Each path is a new rotation, seen through one point. The rows after it are directions, each followed by how far the rotation turns it, in degrees a step (0 if it stays put).
Each turn is a multiple of 5 degrees from 10 to 175, or 0.
Each row of a path follows its step; steps can be skipped.

step 0: -.12 .22 .11 .01 -.18 .12 -.06 -.04 .03 .14 -.05 .11 -.33 -.24 -.38 -.14 .13 -.01 .02 -.17 .15 .14 .28 .06 -.47 -.31 .15 -.05 .12 .34 -.25 -.04 .16 .38 -.06 .09 -.14 -.31 -.09 -.18 -.08 -.02 -.10 .19 -.32 .13 .31 -.05 .01 -.15 .28 .08 -.09 -.02 .11 .20 -.08 -.06 .17 -.25 .06 .15 .21 -.14 .01 -.05 .20 .14 .16 -.05 -.20
step 3: .10 -.13 .14 -.01 -.06 .16 -.19 -.04 .09 .24 .03 .21 -.20 -.05 .15 .08 -.12 -.05 -.16 -.04 .48 -.15 -.19 -.07 -.11 .21 -.23 -.03 .24 -.02 -.12 .08 .14 .25 .15 -.08 -.41 -.11 -.04 -.45 -.17 .02 -.04 -.07 .18 .22 .09 -.22 -.16 -.31 .00 .30 .00 -.11 .29 .09 .00 -.16 -.13 .05 -.15 -.13 .35 -.20 .13 .00 -.27 -.31 .03 .13 .22
step 7: -.01 -.19 .08 .20 .00 .22 -.07 -.18 .18 .32 -.28 -.01 .19 -.22 -.17 .26 .27 .20 .09 -.07 -.02 .25 .19 .01 .22 -.23 .03 .22 .05 -.06 .15 .06 .04 -.12 .05 .08 -.40 .05 .09 -.30 -.45 -.26 -.12 .36 -.07 .00 .24 .04 -.11 -.45 .14 .01 .18 -.11 .10 -.17 .18 .01 -.22 -.08 -.10 .12 .25 -.09 .09 .23 .02 .13 .01 .21 -.02
step 9: -.33 -.14 .07 .15 -.01 .03 -.25 .22 .12 -.04 -.03 .17 .23 -.51 .12 .34 .12 .14 .03 -.30 .05 -.02 -.07 -.15 -.30 .02 .06 -.23 .35 .09 -.06 -.08 -.03 .16 -.20 -.21 -.07 -.12 .21 -.25 .12 -.23 -.01 .13 .10 -.01 .00 -.19 .05 -.41 -.14 .20 .36 .10 .13 -.10 -.26 .10 -.20 .03 -.19 -.01 .10 -.10 .17 .19 -.07 .06 .10 .15 -.22
step 13: -.03 -.40 .11 -.22 .44 .07 -.02 -.15 .29 .05 -.19 .14 -.21 -.26 -.10 -.10 .08 .09 -.01 -.13 .26 -.10 -.07 -.15 .02 .02 .04 .28 .07 -.04 .09 .25 .12 .26 -.09 -.10 -.42 .12 .09 -.26 .19 -.09 -.27 .14 -.21 .27 .13 .40 .06 .10 -.16 .27 .19 .00 .02 -.03 .03 -.20 -.42 .22 -.19 .02 .12 -.19 .09 .05 .12 .12 .11 .05 .04
step 15: .13 .03 .14 .23 -.11 .13 -.07 .19 .32 .12 -.32 .01 -.07 -.20 -.22 .06 -.19 .13 .05 -.45 -.21 -.25 -.05 .02 -.14 -.22 -.12 .02 .23 .09 -.28 .06 .10 -.07 .02 .07 -.31 .09 .18 -.11 -.04 -.22 .08 -.07 -.15 .31 -.30 .26 -.03 -.19 -.05 .07 .06 .07 .04 .19 -.17 -.14 -.34 .20 .32 -.22 .07 -.37 .02 .08 -.22 .05 .04 .27 -.08
step 20: -.16 -.30 .05 .12 -.09 .18 .13 -.33 .01 .04 -.33 .27 -.19 -.27 .03 .21 -.20 -.25 -.07 .27 -.07 .00 -.28 .12 -.33 .07 .13 .08 .19 -.02 .10 -.17 .17 .32 -.16 -.13 -.25 -.11 -.07 -.09 .06 -.02 -.39 .00 .30 .43 .14 -.13 -.03 -.28 -.12 .10 -.07 .18 .02 -.19 -.15 .10 .24 -.07 -.21 .01 .20 -.08 -.03 -.04 .11 -.11 .12 -.08 .24
step 25: -.08 -.04 .06 -.13 -.03 .07 -.34 -.01 .23 .22 -.45 -.03 .10 -.28 -.07 -.07 .02 .19 .10 -.16 .00 -.04 .06 -.05 -.22 -.35 .06 -.20 .31 -.04 .23 .05 -.22 -.11 -.28 .27 -.16 .04 .30 -.11 .04 -.14 .01 .11 -.26 .10 .18 -.07 -.26 -.09 -.01 -.35 .07 -.03 -.04 .06 .54 -.08 -.29 .12 -.04 -.07 .29 -.09 -.09 .12 .16 -.05 -.12 .21 -.04
Speeds:
-.04 .00 -.01 .02 -.04 -.02 .03 .02 -.07 .02 .02 .02 .03 .04 -.08 .00 -.01 -.03 .00 -.01 -.08 -.01 -.12 -.01 .01 .02 -.03 .05 -.02 .00 .07 .07 .00 .00 .06 -.01 -.01 -.09 .05 .02 .02 .01 -.03 .01 .00 .03 .00 -.06 .04 .08 .04 -.01 -.02 .05 .04 -.05 -.03 .08 .01 -.09 .01 .03 .06 .05 .08 .03 .03 -.07 .06 .06 .12 : 175
.01 -.02 -.05 .07 .00 -.02 -.08 .00 -.06 -.02 .00 .05 .01 .09 -.06 .07 -.06 -.01 -.01 .01 .01 .00 .02 .07 -.06 .02 .03 -.02 -.04 -.02 .08 -.04 -.02 .00 .03 -.12 -.04 .12 -.05 .02 -.09 .05 -.04 -.05 .07 .04 -.03 -.01 -.02 .03 -.04 -.01 .06 -.06 .08 -.02 -.02 -.01 .01 -.02 -.04 .03 .02 -.03 .00 -.02 .03 .02 .02 .00 -.03 : 175
-.02 .08 .03 .00 .09 -.03 -.04 .08 -.04 -.02 .02 .02 -.03 -.02 -.02 -.07 .01 .08 -.02 .05 .04 -.02 -.03 -.03 .01 .01 -.03 -.06 -.04 -.02 -.03 -.03 .10 .03 .02 .02 .01 .01 .01 .00 .05 .02 -.07 -.05 .00 .11 .07 .02 .02 .03 -.04 .03 -.07 -.08 .02 -.06 .07 -.06 -.09 -.02 .04 -.02 .00 -.03 -.02 -.06 .00 -.09 .00 .01 .01 : 35
.00 -.02 -.04 .07 .00 -.03 .02 .04 .03 -.01 .03 -.02 .09 -.01 .00 .00 .01 -.02 .00 -.03 .05 -.07 .07 -.03 -.02 -.03 -.03 .12 -.04 .00 -.06 .03 .07 .03 -.04 -.10 .06 .01 .01 .06 .03 -.07 -.03 .04 -.07 -.01 -.05 .03 -.05 .09 -.06 -.02 .05 .05 .03 -.02 -.03 -.02 -.09 .05 .04 .00 -.06 .00 .04 .01 .08 .01 .02 -.03 .01 : 20
.02 -.03 -.01 .00 .07 .01 -.07 .01 -.04 .03 .01 -.03 .04 -.08 -.04 -.02 -.05 -.02 .06 -.03 .03 .02 .01 .04 -.01 .04 .01 .02 .03 -.08 -.04 .06 .00 .07 .08 -.02 -.06 .02 .05 .09 -.08 .06 .06 .03 -.01 -.03 -.02 -.06 .06 -.02 .00 .01 -.08 .02 -.02 -.01 .00 .00 .03 .02 .01 -.06 -.04 .00 .03 .00 .05 -.06 -.15 -.01 -.02 : 160
.00 -.06 .07 .01 -.01 .00 .00 -.04 .06 -.02 -.02 .09 .00 .01 .02 .02 .03 .03 .01 -.06 .02 .01 .03 -.01 .00 .03 -.10 .02 -.04 .00 .08 .00 -.02 -.08 .09 .01 .06 -.06 -.09 .09 .00 .04 -.01 -.09 -.07 .05 -.02 -.01 .07 -.01 -.09 .04 -.07 .05 .00 .05 .02 .03 -.01 .02 .03 -.04 .03 -.07 .01 .01 -.02 .02 .01 -.05 -.03 : 160

step 5: .15 -.19 .03 .15 .08 .06 -.15 .11 .13 .27 .00 .08 .24 -.01 -.19 -.01 -.06 -.09 -.13 -.14 .10 .06 -.09 -.13 .07 .22 .27 -.16 -.53 .44 -.22 -.29 .16 .20 .05 -.20 .15 .16 .02 .27 .01 .22 -.19 .05 .02 .51 .13 -.05 -.14 -.07 .04 -.14 -.23 -.22 -.27 .06 -.01 .06 -.08 .11 -.03 .11 -.05 -.10 .15 -.14 .17 .30 .18 .07 -.27
step 10: -.09 -.18 .03 .32 .31 .06 -.21 .35 .10 .29 -.23 .01 .02 .09 .06 .04 .19 -.27 .04 .12 .26 -.18 -.19 -.17 -.02 .01 .41 .07 -.28 .09 .09 -.26 -.39 .01 -.21 .07 .10 .18 .07 -.14 .07 .23 .06 .04 .28 -.15 .25 .05 -.02 .15 -.04 .06 .12 .05 -.06 -.11 .21 -.07 .15 -.12 -.19 .04 -.18 -.22 -.05 .05 -.15 .47 .09 -.27 -.20
step 18: -.21 .23 -.28 .27 -.08 -.15 -.22 -.37 -.10 .05 -.16 -.26 .09 .03 .13 .04 .19 .00 -.22 -.06 .06 -.11 .20 .04 .24 .07 -.09 .04 -.05 .19 -.10 -.41 -.26 -.04 .29 -.06 -.04 .24 -.15 -.40 .04 -.13 .17 .12 .19 -.11 -.10 .16 .13 -.14 -.29 .00 .06 -.18 .32 -.01 .25 .23 -.03 -.41 -.14 .09 -.09 .12 -.05 .00 -.22 .16 -.07 -.33 -.08
step 19: .16 -.13 .29 .01 -.05 -.30 -.13 -.07 .05 -.11 .01 -.11 -.22 .06 .12 -.12 .08 -.22 -.01 -.19 -.32 .08 -.24 -.13 -.07 .16 -.23 .46 -.04 -.21 -.21 .23 -.03 .02 .03 -.28 .23 -.11 -.11 .18 -.07 .00 -.23 -.09 .11 -.11 -.09 .26 -.16 -.03 .17 -.10 .13 -.02 -.20 -.33 .12 .26 -.20 .03 .33 -.27 -.47 .06 -.13 .10 -.10 -.12 .19 -.20 -.13
step 20: .00 .03 -.08 .02 .10 .09 -.17 -.14 -.40 -.10 -.40 .37 .12 .01 .12 -.10 .08 .01 .06 .09 .32 .16 .12 -.06 .26 .24 -.15 .06 -.19 .05 .25 .28 .01 -.05 .11 -.06 .13 -.06 .20 .01 .01 .38 .05 -.42 -.13 .15 .08 -.09 -.31 .17 .28 -.20 .14 -.21 .26 -.19 .23 -.26 -.01 .26 .05 .08 .29 -.13 .26 .07 -.16 -.08 .12 .00 -.09
step 25: .11 -.20 -.09 .02 .09 -.06 -.16 .08 -.11 -.36 -.17 .14 .27 -.10 .03 -.15 -.10 -.24 -.10 .22 .01 .41 .15 .10 -.01 .22 -.06 .19 -.11 .01 .23 .00 -.20 -.17 .38 -.06 .04 -.22 .03 -.43 -.22 .12 -.17 .11 .07 -.21 -.32 -.07 -.23 .01 -.26 .05 .32 -.19 .20 -.30 -.03 .09 -.02 .06 -.20 -.05 .15 -.12 -.05 .34 .20 .27 -.17 .07 -.05
step 26: -.14 -.27 .05 .32 .34 -.28 -.07 -.17 .10 .36 .05 .17 .06 .08 .22 .01 .04 -.25 .35 -.14 .17 -.01 -.13 -.08 -.19 .01 -.14 .33 -.31 .12 -.16 -.03 -.02 .21 -.02 -.21 .07 .44 -.10 -.37 .17 .18 .14 .07 .07 -.12 .30 .11 .17 .00 .15 -.11 -.24 .12 .00 -.35 .20 .19 .13 -.06 -.14 .24 -.04 -.07 -.05 -.06 -.13 .13 .13 -.06 -.08
step 27: .06 .13 .39 -.09 .02 .34 .05 .03 -.11 .15 -.03 -.14 -.08 .03 -.04 .12 .11 -.09 -.28 -.12 -.16 .10 -.12 .09 .21 .03 -.05 -.17 -.01 -.12 .04 -.17 -.13 .01 .05 -.03 .12 .20 -.11 .05 -.26 .18 -.17 -.28 .06 .28 .13 .21 -.24 .14 .54 .23 -.19 -.34 .18 -.16 -.03 -.27 .05 .24 -.03 .02 -.53 -.01 .05 .14 -.18 .11 -.01 -.16 -.27
Speeds:
.00 .09 -.02 .03 -.01 -.03 .02 .01 -.03 .11 -.03 -.06 .06 -.01 -.05 .01 .01 -.05 -.08 -.02 .02 -.02 .04 .04 .04 -.10 .08 .04 -.04 -.04 -.02 .04 .07 -.06 .00 -.01 .05 .07 -.02 -.03 .06 .01 -.01 .03 .04 -.01 -.03 .00 -.03 .00 .01 -.10 .03 .07 -.04 -.01 -.02 .03 .05 -.07 .00 .09 .01 -.07 .04 -.02 -.02 -.03 .07 .01 -.02 : 135
-.02 -.04 .01 .01 -.04 .06 .01 .03 -.02 .04 .06 -.04 -.01 .05 .02 -.04 -.04 -.01 .04 -.01 .05 .01 -.09 .05 .04 -.03 .09 -.13 -.02 .00 .07 -.04 .05 -.05 -.01 .01 .00 .10 .04 .00 .00 .01 -.03 -.04 .08 .03 .00 .03 .01 -.05 -.04 .07 -.09 .05 .01 .00 -.03 -.01 -.05 .06 -.05 -.04 -.01 .04 .01 -.06 -.07 .02 .03 .04 -.04 : 65
.03 -.06 .05 -.13 -.02 .02 .02 .02 -.01 -.02 .04 .04 .02 .00 -.06 -.01 -.03 -.06 -.01 .03 -.12 -.02 -.02 -.03 .03 .00 -.03 -.02 .09 .02 .02 .09 -.03 .02 -.04 -.01 -.04 .09 .01 .01 -.04 -.06 -.06 .00 -.01 .01 -.09 .02 -.02 .03 .07 -.01 .00 .04 .04 -.04 -.02 .00 .03 -.05 -.04 .03 -.06 -.01 -.08 -.02 -.07 -.07 .04 .00 .04 : 140
.04 .04 .07 .05 -.06 .01 .01 -.08 .04 .12 .06 .02 -.03 -.04 -.02 .02 .05 .00 .00 .09 .02 -.01 -.04 .03 -.07 -.05 -.01 .08 -.04 .00 .06 .05 .02 .02 .02 .03 .02 .04 -.06 .03 -.08 -.02 -.05 -.05 -.01 .03 -.05 .06 .04 -.07 .02 .04 .01 .03 .01 .02 .02 .05 .01 .03 .04 -.01 .07 .03 -.04 .00 .05 -.02 -.07 -.08 .00 : 140
-.02 -.04 -.01 -.07 .00 .00 .04 .02 -.06 -.05 .05 -.01 .07 -.08 -.03 -.05 .04 -.05 .06 -.04 .07 .01 -.07 .01 .05 .01 -.03 .08 .00 -.02 -.01 .02 .08 -.05 -.03 .04 -.04 .00 .00 -.04 -.01 .05 .00 -.09 -.02 -.02 -.05 .00 -.03 -.04 -.06 -.08 .04 -.09 -.01 .00 -.12 .01 -.03 .06 .06 .02 -.02 .01 -.04 -.03 .05 .03 -.03 .04 .05 : 130
-.04 .00 .01 -.04 -.06 .02 -.06 -.07 -.03 -.04 .02 .05 -.04 .01 -.02 -.03 -.04 -.05 .02 -.01 -.04 .03 -.02 .04 -.01 -.05 .03 .05 -.07 -.04 .03 -.03 .00 .02 -.11 -.06 -.03 .03 -.01 -.05 .08 .05 -.05 .05 .03 .05 -.03 -.13 .03 .01 -.02 .06 .00 -.04 -.02 .06 .06 .01 .04 -.09 .02 .06 -.03 .07 .00 .04 .03 .07 -.05 .00 .01 : 90
.04 -.05 .03 .07 -.02 -.01 .03 -.04 -.02 .00 .03 -.03 -.03 -.03 .04 -.07 -.04 -.01 .00 -.09 .02 .01 .00 -.02 .03 -.03 -.03 .07 .10 -.05 -.01 -.06 .04 .04 .07 -.01 .08 .00 -.01 .00 -.03 .02 .00 -.06 -.01 .03 -.03 -.02 .06 .07 .13 .06 .03 -.02 -.10 .03 .03 -.07 -.08 -.04 -.01 .05 -.01 .01 .05 -.08 -.03 -.03 -.01 .04 .01 : 95
